In the rows, zero is written as 128.
Each path below is one point turned by a fixed rotation once a step. After each direction that follows a path, write how fast that rotation turns it, in degrees per step (0 if it stays still).
Each turn is a multiple of 5 degrees from 10 to 175, or 0.
Each row of a path follows its step; steps can be skipped.
path 1
step 2: [130 125 124 131 122 126 142 118 120 105 134 131 110 131 127 121 134 133
 130 126 121 124 115 125 138 120 129 128 144 130 132 131 125 131 118 129
 122 135 123 142 120 134 132 133 124 116 131 137 140 138 123 127 130 130
 127 125 149 125 135 122 112 135 123 131]
step 6: [122 124 137 137 117 139 142 130 118 123 124 152 112 120 127 131 114 130
 127 125 133 129 119 131 143 131 128 129 140 138 128 116 126 126 118 131
 109 133 122 124 118 135 123 127 119 127 127 124 135 118 124 139 122 128
 127 125 123 125 129 138 135 137 136 126]
step 7: [119 119 128 136 124 131 133 139 141 116 136 126 103 132 119 134 119 128
 126 131 131 140 111 121 117 127 131 126 126 131 120 123 127 132 128 141
 129 121 123 136 127 125 114 118 137 131 143 125 122 135 136 143 127 132
 115 126 128 123 120 129 130 139 131 127]
step 14: [115 118 123 123 120 150 132 119 130 114 136 141 113 130 127 132 130 128
 125 136 127 126 125 139 125 129 130 119 140 138 123 127 130 120 130 135
 128 128 128 132 112 140 130 124 129 122 146 130 127 136 144 132 131 143
 136 122 131 124 119 142 130 133 131 121]
step 18: [127 124 121 136 127 135 130 135 130 115 144 132 105 134 140 126 132 131
 133 124 134 134 118 113 133 124 140 128 142 148 141 130 131 127 137 120
 115 120 128 125 122 135 127 130 125 121 134 135 128 130 125 130 115 133
 121 119 122 140 126 123 128 125 122 130]
step 20: [134 126 111 130 128 135 143 134 132 126 126 133 123 143 123 118 115 138
 140 125 120 129 129 115 127 121 137 130 130 133 121 135 130 119 138 146
 131 132 123 128 123 124 136 142 116 127 129 117 137 130 134 132 119 139
 127 125 147 118 136 131 136 127 131 132]
step 32: [125 124 134 131 124 131 135 130 127 117 120 147 112 137 110 120 128 127
 127 124 122 124 122 121 128 128 119 133 129 131 134 123 128 117 130 146
 135 112 119 131 116 131 129 116 128 133 137 120 127 141 124 132 117 132
 130 143 135 128 128 132 117 126 133 146]
step 37: [113 130 120 140 129 132 137 135 125 128 118 144 119 127 118 133 117 128
 121 132 128 139 128 131 127 130 138 135 156 129 128 125 133 129 132 128
 114 127 132 132 127 116 133 133 137 127 139 130 124 127 124 124 120 142
 130 128 129 132 112 136 134 149 128 123]
Speeds:
[129 130 125 128 130 130 128 130 126 130 131 125 124 126 130 129 129 126
 126 132 131 130 127 130 127 126 132 130 128 127 129 129 131 125 126 128
 126 131 129 132 128 126 129 125 129 127 131 127 125 129 128 132 127 128
 129 128 124 131 126 126 129 127 130 127]
95
[127 128 128 130 126 125 131 128 128 129 129 125 131 128 128 128 132 127
 129 124 126 128 124 128 128 132 130 125 126 129 130 128 130 126 126 128
 129 128 127 126 127 127 122 127 129 126 129 128 126 129 128 130 125 130
 126 131 127 130 132 127 130 130 125 125]
125
[127 129 128 128 124 129 127 131 129 130 127 127 123 130 126 126 132 126
 127 130 129 128 128 132 129 128 128 128 124 126 128 126 129 129 126 131
 131 127 128 127 131 127 125 129 126 133 124 126 126 127 130 130 127 132
 128 129 130 128 128 130 128 126 129 131]
115
[128 130 127 125 126 125 128 129 129 125 127 128 124 130 130 128 126 129
 130 126 126 128 125 129 129 128 127 128 126 126 127 129 126 130 126 125
 127 129 128 128 130 130 129 127 128 127 130 131 129 127 128 133 131 129
 123 124 127 130 126 129 127 124 124 125]
65
